(in the rows, 128 means zero)
The rows below come in pairs that one turn or mirror swaps. Which row does each named row swap with?
mog: [124 135 114 118 122 144  97 168 152 122  99 150  90 158  86 135 137 144
 115 132]
Medet: [145 104 120 107 142 144 127 136 152 169 130 148  99 130 187 146 104 138
  97 101]
Lurav: [116 127 125 120 123 120 135 161 163 141 137 127 144 165 108  93 152 135
 157 124]
bor: [130 114 101 109 141 131 165 114 130 173 111 179 138 133 163 125 129 141
  93 106]
Zatap: [118 130 119 109 110 115 126 168 143 160 120 126 156 145 117  92 160 130
 159 112]
sedu: [155 160 127 118 144  87 149 143 147 170 130 140 117 153 133 113 125 133
 101 111]
lobiv: [125 112  94 121 141 136 174 122 135 166  99 172 139 125 170 139 129 146
  95 106]
bosel: [112 121  87  86 119 137 125 113 130  94  92 154 119 147 137 109 155 143
  86 122]
buf: [104 144 117 131 143 127 166 138 150 125 128 183 109 162 151  91 116 145
 126 114]
Duman: [134 134 129 138 108 120 136 121 180 145 136 143 138 154 141 178  95 149
 111 128]
baz: [148 144 155 108 131 135 107 147 147 133 106 164 138 155 119 108 161 141
 111 141]
mit: [146 128 116 135 133 134  91 132 131 120 105 147  85 143  94 146 127 128
  94 130]
nuve: [118 141 124 105  97  89 142 140 163 142 124 146 174  97 154 138 126 123
 117 129]
Deso: [106 119 126 126 154 124 130 130 160 109 137 135 127 154 102 104 111 131
 151 144]
kagor: [138 129 112  77 116 139 105 129 128  98 102 112 114 155 163 108 120 128
 100 119]
Gekol: [143 120  98 139  92 154 124 132 161 159 143 143 125 153 118 184 130 137
 127 129]
bot: [137 123  88 134  84 158 123 135 155 163 143 138 127 147 105 177 121 125
 134 120]
sadiz: [102 158 130 133  88 130 116 134 138 144 139 149 141 129 182 112 135 112
 105  91]
pobe: [121  97 106 107 135 124 125 112 115 124 117 126 129  88 130 149 146 103
 139 109]
fedu: [138 150  78 105 102  93 164 150 140 145 126 150 161 118 130 136 139 115
 158 117]
zaz: [110 134 120 118 117 118 127 165 170 149 136 128 150 153 106  99 156 139
 157 116]
Vugel: [124 134 123 101 101 101 138 158 144 180 124 115 157 126 131 110 158 131
 143 121]
Dube: [108 155 108 137  96 113 139 157 137 168 117 169  87 160 146 103 130 135
 145 107]
gufod: [ 93 139  89 128 119 157 114 128 132 118 148 162 123  97 124 123 108 105
 129 147]
nit: [163 149 117 121 114 144 152 120 138 145 142 178 114 162 160 176 131 135
 123 111]
laz: [ 90 133 112 124  94 177 105 157 148 151 112 151 123 103 122 131 138 129
 124 140]
rufe: [154 107 103 113 160 127 136 129 135 150 125 164  98 130 180 130 110 121
 126  85]
zev: [ 98 133  84  98 122 143 133 125 126  86  90 149 126 148 150 103 145 144
  98 126]
dez: [152 149 109 111 134 104 166 161 144 184 129 146 117 166 112 136 110 132
 121 114]
gade: [153 105 100 107 165 133 133 133 136 157 128 159 107 123 178 134 108 123
 115  88]
viv: [179 153 102 111 137 135 142 113 130 155 152 171 116 149 126 161 134 129
 127 133]
gufe: [129 117 110 119  97 173 135 134 124 137 147 143 122 128 174 166  89 120
 131 116]
gabet: [125 117  86  92 126 141 109 134 119  98  97 132 123 144 151 100 144 143
  83 119]
zez: [115 114 137  92 121 113 126 167 142 100 118 125 147 126 165 110 132 134
 157 106]
vip: [ 84 142 100 123  89 167 113 154 140 145 141 155 121 104 132 126 127 108
 126 137]
tuzu: [123 128 149 129 118 101 142 130 188 148 132 142 155 136 162 151 101 138
 106 134]
matod: [139 119 120  84 116 131  97 135 128 103  97 124 126 151 160 103 123 119
  89 109]
sel: [120 131 120 114 109  87 139 140 166 143 133 137 178 102 158 133 117 116
 118 121]
dokid: [149 106  87 112 145 131 146 128 126 171 117 168 132 131 175 130 123 150
  89  91]
gaku: [120 110 108 100  88 110 136 130 125 154  89 124  94 132 107 160 135 132
 140 137]
badiz: [134 119 165  93 139 143 127 134 133 118 107 141 126 157 124 102 157 135
 139 137]
Gat: [147 110 107  91 132 119 111 133 124  88  98 130 123 163 152 101 115 117
 122 111]
Mubas: [136 116 127  81 115 132  98 131 128 108  93 116 112 151 168 109 119 121
  93 117]
zoto: [157 101 117 112 160 138 133 139 139 160 113 170 116 120 180 133 106 134
 121  87]
Gek: [134 125  79 127  83 161 115 138 140 160 148 142 116 134 119 179 141 129
 131 115]
Sor: [ 94 123  92 139 117 158 105 130 141 113 148 148 126  99 131 122 105  96
 124 142]
pekap: [131 138  77 143  85 164  98 140 135 144 139 154 107 124 116 151 136 122
 146 115]
Fet: [120 132 101 101  99  90 146 155 147 142 117 148 173 103 132 143 138 109
 146 119]
Pofug: [124 101 121  98 111 128 152 108 143 119  85 140 119 138 127 174 114 149
  97 144]
Guv: [112 121 103 134 144 140 123 116 150  89 142 142 118 133 119 124 104 111
 135 151]

Zatap is swapped with Gek
dokid is swapped with gabet
pekap is swapped with Vugel
gufe is swapped with zez
Gat is swapped with Medet
nit is swapped with badiz

